Each row has a name. Each piece below is followed by the name of the row it came from, unless a question asks for something else. Each question is about the rows just above it. Places in a row count from 0.

<58>: [133 124 122  98 155]
<24>: [129  67 127 149  66]
<15>: [118 151 125  86 164]
<58> in full: : [133 124 122  98 155]
[ 67 127] is in which row? : <24>
<15> in full: : [118 151 125  86 164]
Give the next entry after [151 125]. : [86]

<23>: [162 147 113 142 157 139 148]
<97>: [154 144 103 140 140 140 127]
<135>: [146 151 146 160 144 136  98]
<21>: [144 154 103 140 140 140 138]
<48>: [142 156 135 147 168 151 136]
<87>: [151 149 160 144 136 126 195]
The next entry after [151 146 160 144 136]: : [98]
Give the next entry after [154 144]. : [103]
tags:
[136] -> j804
[98] -> j10
[99] -> j961
[138] -> j450
[146] -> j860
[195] -> j4
[97] -> j281
Look up the entry of <135> at place 6 in the table: : j10

<66>: [125 173 133 119 147]
<27>: [ 91 131 179 157 148]
<95>: [ 93 147  95 152 100]
<36>: [ 92 168 131 191 142]
<56>: [120 136 138 146 125]
<184>: [156 180 147 136 132]
<29>: [ 86 121 155 121 156]
<80>: [ 92 168 131 121  99]
<45>: [ 86 121 103 121 156]
What is the next entry after [ 91 131 179]? : [157]
find: [ 93 147] : <95>
<36> in full: : [ 92 168 131 191 142]
The row with [ 92 168 131 191 142] is : <36>

<172>: [128 132 127 128 134 127 124 128]
<2>: [128 119 128 120 127 127 136 128]
<104>: [126 121 125 112 142 123 134 128]
<185>: [127 118 126 113 136 125 137 127]
<177>: [127 144 124 133 147 123 110 128]
<71>: [128 133 127 130 133 126 122 128]
<208>: [126 153 120 131 166 117  98 128]
<155>: [127 122 124 118 137 123 129 127]
<190>: [127 130 125 125 138 124 124 128]
<75>: [124 158 121 125 179 117  98 129]
<197>: [128 132 126 132 131 126 121 128]
Table of tags by key:
[132] -> j746
[123] -> j316
[125] -> j922
[124] -> j360
[122] -> j702
Look up the entry of <172> at place 6 in the table: : j360
find: [124 158 121 125 179 117  98 129] : <75>
<190> in full: : [127 130 125 125 138 124 124 128]

<121>: [121 119 120 145 116 108 152]
<136>: [122 115  77 136 160  87 123]
<38>: [105  71 127  97 140 148 110]
<19>: [121 141 120 145 116 108 152]
Which row holds [ 87 160 136  77 115 122] read backwards? : <136>
key -> tag
[98] -> j504
[141] -> j374
[146] -> j20
[145] -> j338
[97] -> j832
The tag of <19>, keyed by place 3: : j338

<123>: [108 130 145  87 162 111 101 143 164  89 130 132 159 111 118 104  90 118
 127 119 119 139 154 143 114 100  93 150 147  85  77 118 113 126 101 143
 103 121 116 133 170 151]
<126>: [126 146 157 104 161  85  91 137 122  93 150 145 154 117 116 104  96 122
 125 136 110 125 143 183 103  91 122 174 153  64  99  71 150 130  97 129
 105 130 114 145 168 154]
<107>: [108 130 145  87 162 111 101 143 164  89 130 132 159 111 118 104  90 118
 127 119 119 139 119 184 127  97 140 164 130  74  77 121 124 118  89 117
 117 130 124 143 171 153]
<10>: [108 130 145  87 162 111 101 143 164  89 130 132 159 111 118 104  90 118
 127 119 119 139 143 183 103  91 122 174 140  64  99  71 115 130  97 129
 105 130 114 145 168 154]
<123> in full: : [108 130 145  87 162 111 101 143 164  89 130 132 159 111 118 104  90 118
 127 119 119 139 154 143 114 100  93 150 147  85  77 118 113 126 101 143
 103 121 116 133 170 151]
find: [126 146 157 104 161  85  91 137 122  93 150 145 154 117 116 104  96 122
 125 136 110 125 143 183 103  91 122 174 153  64  99  71 150 130  97 129
 105 130 114 145 168 154] : <126>
<126> in full: : [126 146 157 104 161  85  91 137 122  93 150 145 154 117 116 104  96 122
 125 136 110 125 143 183 103  91 122 174 153  64  99  71 150 130  97 129
 105 130 114 145 168 154]

<86>: [123 139 107 116 142 112 117]
<129>: [161 194 117  88 144  89 124]
<150>: [146 189 121  85 138 106 118]
<8>: [177 193 131  82 106 138 133]
<85>: [151 176 119  99 116 114 125]
<42>: [176 188 145  64 148  80 126]
Which row holds [107 116 142]? : <86>
<129> in full: : [161 194 117  88 144  89 124]
find: [138 106] : <150>
Give the next entry after [131  82 106]. : [138]
<85> in full: : [151 176 119  99 116 114 125]

<7>: [113 135 127  90 113 158 135 129  98 110 143 168 130 141 129 124]
<59>: [144 135 120 134 127 110 128 122 136 140 141 115 142 139 142 124]
<139>: [144 145 120 134 127 110 122 128 136 140 141 115 142 139 142 124]
<133>: [167 130 132 189 165  91 111 128 150 158 143 168 130 141 129 124]
<96>: [133 118 131 134 136 117 120 136 138 119 125 131 126 116 110 124]
<114>: [123  98 132 134 127 124 135 125 118 140 123 131 120 107 116 124]
<62>: [128 128 131 139 139 124 135 128 124 134 115 120 128 121 121 124]
<142>: [144 113 132 189 165  91 111 128 150 158  95  67 136 107 132 124]
find: [113 135 127  90 113 158 135 129  98 110 143 168 130 141 129 124] : <7>
The next entry after [122 128]: : [136]
The row with [144 145 120 134 127 110 122 128 136 140 141 115 142 139 142 124] is : <139>

<52>: [150 139 125 138 102 166 136 158 151 124 115 122 122 168 110 114 122 145
 168 130 186 136 133 122 117 159 166 138 170 162 161 166 130 127 135 121
 142 106 119]
<35>: [139 133 137 149 139 152 115 156 122 128 149 109 116 132 160 130 127  86
 128 112  91 138 136 122 128 135 125 126 103 131 118 120 148 161  92 128
 140  96 123]
<131>: [133 139 138 115 113 111 135 100  86 120 157 125 137 133 162 131 121 132
 132 176 112 134 109 126 121 132 108 136  94  85 137 114 133 112 151 136
  73 165 126]
<138>: [133 134 128 131 131  91 115 136 135 161 155 121 160 115 133 121 114 100
 128 110 129 143 152 131 141 116 118 109 122 119 107 141 130 145  95 105
 127 103 113]
key -> tag
[91] -> j399
[186] -> j780
[137] -> j908
[136] -> j774
[129] -> j36
[187] -> j392
[139] -> j302
The tag of <52>, keyed by place 20: : j780
[133 139 138 115 113 111 135 100  86 120 157 125 137 133 162 131 121 132
 132 176 112 134 109 126 121 132 108 136  94  85 137 114 133 112 151 136
  73 165 126] is in which row? : <131>
Which row holds this, read backwards? [157 120  86] : <131>
<52> in full: : [150 139 125 138 102 166 136 158 151 124 115 122 122 168 110 114 122 145
 168 130 186 136 133 122 117 159 166 138 170 162 161 166 130 127 135 121
 142 106 119]
The next entry after [131 121 132 132 176 112 134 109 126 121 132]: : [108]
What is the next entry after [139 133]? : [137]

<69>: [ 92 117 139 118 126]
<132>: [116 126 139 126 118]
<34>: [109  87 137 131  89]
<79>: [107 144 195 111 113]
[118 126 139] is which row, read backwards? : <132>
The row with [107 144 195 111] is : <79>
tags:
[144] -> j559
[92] -> j679
[107] -> j353
[108] -> j741
[106] -> j453
[109] -> j977
Join <79> by its entry at place 0: : j353
<132> in full: : [116 126 139 126 118]

<76>: [157 150 138 130 139 136 138 144 136 135 135 143 140 139 135 143 134 137
 139 141 139 137 133 138 140 135 141 138 140 138]
<92>: [129 138 136 140 137 138 182 152 141 135 132 155 150 138 130 154 130 133
 133 150 143 133 133 146 134 155 138 138 131 137]
<84>: [154 137 138 137 144 134 129 136 135 136 135 143 140 139 161 133 151 138
 142 131 135 140 141 135 142 132 140 137 155 138]
The next entry after [136 135 135 143 140 139]: : [135]
find: [155 150 138 130] : <92>
key -> tag
[157] -> j267
[141] -> j550
[140] -> j841
Join <76> by its entry at place 26: : j550
The next entry after [137 144 134 129 136 135 136 135 143 140 139 161]: : [133]
The next entry after [150 138 130 139 136 138 144 136 135 135 143]: : [140]

<147>: [129 128 196 135 132 143 127 125]
<169>: [126 136 113 131 128 196 124 127]
<152>: [118 140 125 155 139 136 106 124]
<153>: [120 148 126 140 135 142 120 129]
<141>: [116 136 115 134 129 169 124 125]
<17>: [135 158 109 111 129 169 124 123]
<74>: [123 140 115 139 131 158 121 126]
[158 109] is in which row? : <17>
find: [129 128 196 135] : <147>
The next entry after [131 128 196]: : [124]
Which row holds [124 169 129 134 115 136 116] read backwards? : <141>
<147> in full: : [129 128 196 135 132 143 127 125]
Table of tags by key:
[114] -> j201
[115] -> j617
[138] -> j837
[140] -> j543
[139] -> j290
[113] -> j310
Look up the entry of <74> at place 2 in the table: : j617
find: [124 123] : <17>

<168>: [158  87 169 133]
<148>: [137 171 118 150]
<146>: [117 137  97 139]
<90>: [120 140 145 104]
<183>: [143 147 149 152]
<145>: [112 121 158 104]
<188>: [125 144 119  81]
<140>: [166 133 146 146]
<191>: [143 133 109 126]
<70>: [143 147 119 123]
<183> in full: : [143 147 149 152]
find: [143 147 119 123] : <70>

<43>: [ 94  80 170  97 111 133 122 111 129 141]
<51>: [168 110 130 104 156 189 156  60 173 152]
<77>: [146  95 155 104 156 156 113  90 147 150]
<51> in full: : [168 110 130 104 156 189 156  60 173 152]
Which row holds [168 110 130 104 156 189 156  60 173 152]? : <51>
key -> tag
[130] -> j705
[170] -> j101
[147] -> j798
[156] -> j766
[155] -> j809
[154] -> j166
Join <77> by its entry at place 2: : j809
<43> in full: : [ 94  80 170  97 111 133 122 111 129 141]

<88>: [117 144 122 110]
<16>: [ 74 144 122 165]
<81>: [ 74 144 122 110]
Table of tags by key:
[117] -> j66
[144] -> j357
[118] -> j653
[74] -> j14
[116] -> j681
The tag of <88>, keyed by place 0: : j66
find: [ 74 144 122 110] : <81>
<81> in full: : [ 74 144 122 110]

<98>: [125  97 124 146 132 161 167  75 142  94 129 193 126]
<49>: [121 138 143 154  95 148 108 125 178  91 107 147 118]
<78>: [134 156 104 175 124 163  96 104 125 148 100  80 189]
<57>: [138 155 115 115 134 156 107 175 124 163  96 104 139]
find: [138 155 115 115 134 156 107 175 124 163  96 104 139] : <57>
key -> tag
[132] -> j640
[146] -> j473
[175] -> j384
[161] -> j264
Join <98> by its entry at place 3: : j473
Which row holds [175 124 163  96 104 125 148]? : <78>
The row with [134 156 107 175 124 163  96 104] is : <57>

<105>: [138  63 150  95 114 152 123 128 154 122]
<55>: [111 154 182  91 141 170  84 127 130 111]
<22>: [ 91  84 127 111 170 154 182 130 141 111]
key -> tag
[130] -> j895
[110] -> j445
[122] -> j387
[112] -> j629
[111] -> j35
Look up the entry of <55> at place 9 in the table: : j35
Which row holds [154 170 111] read backwards? : <22>
find: [138  63 150  95 114 152 123 128 154 122] : <105>
find: [ 91  84 127 111 170 154 182 130 141] : <22>
find: [111 154 182  91 141 170  84 127 130 111] : <55>
find: [ 91  84 127 111] : <22>

<73>: [106 133  82 190 164 184  75]
<102>: [ 99 134  69 100 106  74  90]
<119>: [ 99 134  69 124 106  74 116]
<3>: [ 99 134  69 124 106  74  90]
Where do [ 99 134  69 124 106  74  90] appear? : <3>
The next entry after [133  82 190 164]: : [184]

<5>: [138 154 127 136 141 120]
<68>: [135 141 120 132 106 122]
<170>: [139 140 115 119  74 119]
<159>: [174 177  91 153 123  73]
<99>: [138 136 127 154 106 122]
<50>: [136 168 105 120 142 116]
<171>: [139 140 115 119 134 119]
<167>: [138 136 127 132 106 125]
tags:
[137] -> j472
[141] -> j857
[119] -> j85
[118] -> j349
[136] -> j802
The tag of <5>, keyed by place 3: : j802
find: [138 136 127 154] : <99>
Which row holds [138 154 127 136 141 120]? : <5>
Which row holds [136 141 120]? : <5>

<54>: [116 118 119 167 108 146 130 161]
<149>: [108 116 119 167 118 129 127 164]
<18>: [156 101 108 116 122 167 118 192]
<93>: [ 93 156 142 139 150  96 128 157]
<143>: [ 77 152 155 152  89  76 121 139]
<149> in full: : [108 116 119 167 118 129 127 164]
tags:
[168] -> j126
[152] -> j672
[155] -> j518
[153] -> j351
[156] -> j773
[167] -> j683
Join <143> by its entry at place 3: : j672
find: [108 116 122 167 118] : <18>
What is the next entry after [108 116 119 167 118]? : [129]
[ 89 152] is which row, read backwards? : <143>
What is the next entry after [167 118 129]? : [127]
Which row holds [167 119 116] read backwards? : <149>

<26>: [184 115  99 134 108  92 184 115 134 141]
<122>: [136 144  99 127 108  92 184 115 134 141]
<28>: [184 115 132  90 187 156 174 125 144 127]
tags:
[116] -> j12
[174] -> j678
[175] -> j538
[115] -> j739
[144] -> j78
The tag of <28>, keyed by place 1: : j739
find: [184 115  99 134 108  92 184 115 134 141] : <26>
<26> in full: : [184 115  99 134 108  92 184 115 134 141]
Where do [184 115 132  90 187 156 174 125 144 127] appear? : <28>
The next entry after [115 132  90]: : [187]

<11>: [105 174 141 191 102 131  74 139 139  97]
<115>: [113 164 105 143 166 123 158 120 110 146]
<103>: [105 143 163 123 158 146 124 111 142 143]
tags:
[110] -> j620
[123] -> j466
[139] -> j944
Join <115> by its entry at place 8: : j620
<115> in full: : [113 164 105 143 166 123 158 120 110 146]
[124 146 158 123] is which row, read backwards? : <103>
<11> in full: : [105 174 141 191 102 131  74 139 139  97]
Which row holds [158 123 166 143 105] read backwards? : <115>

<134>: [115 118 100 140  99  72 138 126 104  81 101  78 138  93]
<47>: [ 70 100 115 149 113 138 100 103 119 129 145 132 100 115]
<31>: [112  72 118  99 140 100 137 125  78  77 114  74 138  94]
<25>: [143 130 135 137 118 129 123 139 138 134 137 133 124 155]
The next entry after [ 77 114]: : [74]
<31> in full: : [112  72 118  99 140 100 137 125  78  77 114  74 138  94]
Which row holds [138  72  99 140 100 118] read backwards? : <134>
The next entry after [ 70 100 115 149 113]: : [138]
Which row holds this, read backwards? [100 140  99 118  72] : <31>

<20>: [126 128 119 122]
<72>: [122 122 121 125]
<157>: [183 144 116  96]
<205>: [121  97 151 129]
<200>: [122 140 132 142]
<217>: [135 130 137 123]
<163>: [129 144 116 124]
<214>: [118 101 148 130]
<4>: [124 126 114 121]
<13>: [150 133 116 113]
<219>: [116 143 137 143]
<100>: [ 95 151 130 113]
tags:
[122] -> j881
[137] -> j936
[143] -> j25
The tag of <219>, keyed by place 3: : j25
The row with [183 144 116  96] is : <157>
find: [ 97 151] : <205>

<91>: [125  72 110 124 134]
<113>: [125 164 116 153 110]
<9>: [ 97 153 164 116 106]
tags:
[133] -> j255
[106] -> j252
[134] -> j443
[107] -> j380
[153] -> j198
Join <9> by its entry at place 4: : j252
Which row holds [164 153] read backwards? : <9>
<113> in full: : [125 164 116 153 110]
<9> in full: : [ 97 153 164 116 106]
The next entry after [153 164 116]: : [106]
[116 106] is in which row? : <9>

<180>: [132 136 148 129 138 127 117 130 118 119 129]
<194>: [134 142 127 138 134 136 133 129 131 121 128]
<127>: [133 124 127 142 128 125 130 120 124 122 133]
<179>: [120 119 131 113 126 123 125 127 120 124 132]
<40>: [127 140 128 119 125 133 136 131 129 105 134]
<44>: [125 123 125 117 122 126 127 139 128 137 137]
<61>: [124 125 131 121 129 133 131 194 129 135 133]
<108>: [129 139 135 114 132 128 123 121 125 125 125]
<160>: [130 130 129 107 132 136 130 140 128 131 129]
<82>: [133 124 127 142 128 125 122 131 127 130 125]
Give the next entry after [136 133 129 131]. : [121]
The row with [125 123] is : <44>

